array([[-0.09,  0.04, -0.06,  0.11,  0.06,  0.09, -0.13,  0.13,  0.01],
       [ 0.15, -0.02,  0.13, -0.12, -0.10, -0.13,  0.17, -0.08,  0.04],
       [-0.07, -0.01, -0.11,  0.01,  0.03,  0.03,  0.12, -0.04,  0.06]])
Give the smallest entry in the last row.
Answer: -0.11
Give the entry just right of 0.17.
Answer: -0.08
Give the entry directly below 0.17.
Answer: 0.12
The top-right entry: 0.01
Give the last entry, reading row by row.
Answer: 0.06
The bottom-left entry is -0.07
The last entry in the row that holds the largest entry -> 0.04
Give the entry directly above the centre entry.
Answer: 0.06
The entry just left of 0.17 -> -0.13
The entry in the top-left corner: -0.09
The entry directly above 0.12: 0.17
Give the largest entry in the first row.
Answer: 0.13
Give the 2nd entry on the main diagonal.
Answer: -0.02
The entry directly above the largest entry is -0.13
The 3rd entry, reading row by row: -0.06
Give the 5th-last entry, reading row by row.
Answer: 0.03
The largest entry in the first column is 0.15
Give the second entry, reading row by row.
Answer: 0.04
Give the 2nd-last entry, reading row by row.
Answer: -0.04
The fourth entry in reading order: 0.11

a =
41,28,29,26,52,52,30,60,40,44,42
64,27,27,39,65,55,20,43,33,22,44
33,44,62,17,44,21,53,34,41,49,62
37,46,29,32,18,48,64,47,62,49,39
68,22,57,38,46,31,42,63,17,22,56
60,31,9,13,55,52,60,57,45,54,60
42,20,66,63,48,37,40,28,34,33,53
45,29,24,53,41,30,44,37,53,50,31
55,39,33,33,46,32,77,25,20,51,71
Report the entry just left of 71.
A: 51
The bottom-left entry -> 55
Report the centre entry.
A: 31
Report the entry in the bottom-right corner.
A: 71
The third entry in reading order is 29
Report the smallest entry in the first row.
A: 26
The last entry of the smallest entry's row: 60
The top entry of the column that holds the largest entry: 30
The bottom entry of the column that holds the smallest entry -> 33
Report the smallest entry in the last row.
A: 20
The fifth entry in reading order: 52
Report the entry directly above 51.
A: 50
The entry just left of the smallest entry -> 31
The entry in the top-left corner -> 41
Report the entry just left of the largest entry.
A: 32
The entry directly above 66 -> 9
Report the first entry on the diagonal from the top-right corner.
A: 42
Report the smallest entry in the first column.
A: 33
Report the entry directly above 71.
A: 31
The 4th-last entry, reading row by row: 25
Report the 3rd entry on the main diagonal.
A: 62
The first entry of the smallest entry's row -> 60
Report the entry just right of the smallest entry.
A: 13
The largest entry in the first column is 68
Report the entry directly above the largest entry.
A: 44
The 2nd entry on the main diagonal -> 27

[[44, 67, 49, 37, 60, 65, 78, 37, 74],
 [41, 38, 40, 91, 15, 17, 41, 75, 29],
 [46, 21, 32, 71, 15, 15, 23, 54, 21],
 [81, 62, 40, 50, 49, 47, 71, 49, 64],
 [33, 49, 80, 55, 68, 63, 40, 73, 46],
 [51, 55, 71, 58, 66, 57, 61, 76, 70],
 [23, 39, 63, 19, 74, 70, 34, 41, 54]]
The bottom-right entry is 54
The entry just right of the centre entry -> 47
Which number is the entry just left of the largest entry? 40
Which number is the 2nd entry on the diagonal from the top-right corner? 75
The entry in the top-left corner: 44
Which number is the entry just right of 58? 66
Which number is the bottom entry of the column that holds the largest entry? 19
The largest entry in the first row is 78
Which number is the largest entry in the first column? 81
The entry directly above 17 -> 65
Which number is the entry just right of 76? 70
The bottom-left entry is 23
The 5th entry, reading row by row is 60
Which number is the third entry on the diagonal from the top-right corner? 23
The top entry of the column that holds the largest entry: 37
Which number is the largest entry? 91
The last entry in the row that holds the largest entry: 29
Which number is the entry just left of 73? 40
The second entry, reading row by row is 67
Which number is the entry directly below 91? 71
Which number is the entry directly below 44? 41
The entry directly above the centre entry is 15
Which number is the entry directly below 17? 15
The top-right entry: 74
The entry just left of 50 -> 40

arr =
[[-49  -8 -16  -5 -12]
 [-23  25 -15 -11  -4]
 [-24 -32 -28  30  26]
 [-22   8 -30  31   5]
 [-10 -17  63  18 -18]]
What is the 2nd entry on the main diagonal?
Answer: 25
The entry in the bottom-right corner -> -18
The entry just left of 5: 31
The entry just left of -4: -11
The fifth entry, reading row by row is -12
What is the entry in the bottom-left corner?
Answer: -10
What is the entry just right of 63?
Answer: 18
What is the entry just left of -16?
Answer: -8
The smallest entry in the first row -> -49
What is the entry directly below 26?
Answer: 5
What is the entry just right of -28?
Answer: 30
What is the entry directly below the smallest entry?
Answer: -23

data =
array([[ -6,  23, -25,  25,  31, -36, -56, -13,  -4,  -6, -26, -22],
       [  9,   0, -22,  26,   1, -62, -61,  37, -14,  -1, -35, -29],
       [  7,  11,  17,  12,  21,  -8, -19, -11,   0,  19,   8,   7],
       [-15,  -5, -12,  32,  22, -28, -48,  -6,  -8,  12, -16, -35],
       [  4,   0,  25,  26,  37, -33, -36,   2,   6,   6,  -9,  -2],
       [ -5,  -2, -37,   4,  -4, -70, -16,  17,   3,  23, -29, -32],
       [ 19,  42, -11,  25,  31, -54, -56,  18, -19,   6, -15, -11],
       [ -3,  20,   4,   4,  22,   7,   0, -15, -15,  -4,  11,   6]])
Counting starts at 1.
Give the entry at row 2, column 1.
9
The entry in row 1 and column 3: -25
Give the entry directly below -26.
-35
The entry at row 1, column 2: 23
Give the entry at row 2, column 3.
-22
The top-left entry -> -6
The entry just right of -14 is -1
The entry at row 3, column 3 -> 17
The entry in the top-right corner: -22
The entry just right of the smallest entry: -16
The entry in the bottom-right corner: 6
The entry directly below the largest entry: 20
Give the top entry of the column that holds the smallest entry.
-36
Give the entry just left of -26.
-6
The entry directly above the largest entry is -2
Give the entry at row 3, column 1.
7
Give the entry directly below the smallest entry.
-54
The entry in the bottom-left corner is -3
Give the entry just left of -1.
-14
The bottom entry of the column that holds the smallest entry: 7
The entry directly above 2 -> -6
Give the entry just right of -54.
-56
The entry in row 3 and column 2 is 11
Give the entry just right of -25.
25
The entry directly below 1: 21
Give the entry just right of the largest entry.
-11

grid = ((51, 31, 31, 14, 15, 79, 27, 7, 9, 57, 51, 51, 13, 50, 72), (74, 22, 64, 70, 12, 74, 57, 52, 22, 10, 54, 6, 73, 40, 11), (69, 27, 18, 61, 67, 12, 41, 17, 29, 4, 78, 47, 26, 45, 61), (65, 72, 48, 67, 43, 76, 23, 20, 33, 48, 57, 7, 71, 52, 56), (63, 78, 72, 21, 63, 35, 44, 44, 80, 8, 80, 64, 62, 30, 47), (36, 36, 63, 5, 24, 51, 55, 65, 40, 16, 6, 3, 62, 31, 37), (6, 70, 11, 4, 14, 16, 39, 14, 21, 50, 60, 30, 68, 24, 5), (40, 61, 15, 79, 18, 15, 62, 57, 68, 34, 78, 48, 59, 41, 77), (50, 33, 29, 16, 38, 5, 52, 35, 9, 62, 9, 79, 78, 15, 65), (3, 8, 38, 78, 31, 52, 7, 62, 61, 79, 6, 5, 4, 51, 30), (6, 28, 31, 47, 52, 17, 49, 68, 72, 4, 68, 39, 16, 13, 26), (53, 70, 47, 63, 6, 11, 11, 10, 58, 40, 39, 65, 30, 11, 7), (14, 25, 53, 30, 55, 6, 48, 62, 65, 65, 74, 32, 17, 30, 58), (70, 20, 55, 67, 78, 70, 26, 62, 13, 4, 11, 23, 57, 8, 6))
Read off the entry just left of 71.
Answer: 7
The entry just left of 45 -> 26
Read off the entry just right of 25.
Answer: 53

65,-3,24,-54,0,-35,23,8
The first entry from the left is 65
Find the 3rd-last entry.
Answer: -35
Find the entry just right of the largest entry.
Answer: -3

Read these off the array that follows.
1) Give the entry just right of -13.74.
2) Give the entry just right of -4.61.
3) Give the entry just left of 1.53.
4) Give the entry just right of -11.07.
[[  3.56   3.21   0.71   2.63   1.53   0.37   5.18   1.97   3.33   2.12
    0.81   5.07   1.73   4.24]
 [ -7.24  -6.17  13.24   6.01   7.09  -5.95   3.92  -4.05  15.98  13.35
  -21.37  -6.30  -6.92  -6.12]
 [  4.69  -1.95   3.06  -5.63 -12.51  -3.73  -2.74  -0.50 -11.07  -7.67
    2.21  27.17  20.22  15.30]
 [-10.45   5.10  -5.44  -9.27   1.72  10.45   2.61   1.00  13.82   3.87
    1.42 -13.74 -14.08  -2.24]
 [ -1.72   0.17   9.15   6.40  -4.61   6.99   5.10  16.91  -1.44   1.44
    0.08  -9.52  -8.41   9.99]
 [  7.24  -1.93   3.55  -0.27  -3.36   0.39   2.50  -0.64   3.69   4.06
    8.37   3.26   2.36   7.82]]
1) -14.08
2) 6.99
3) 2.63
4) -7.67
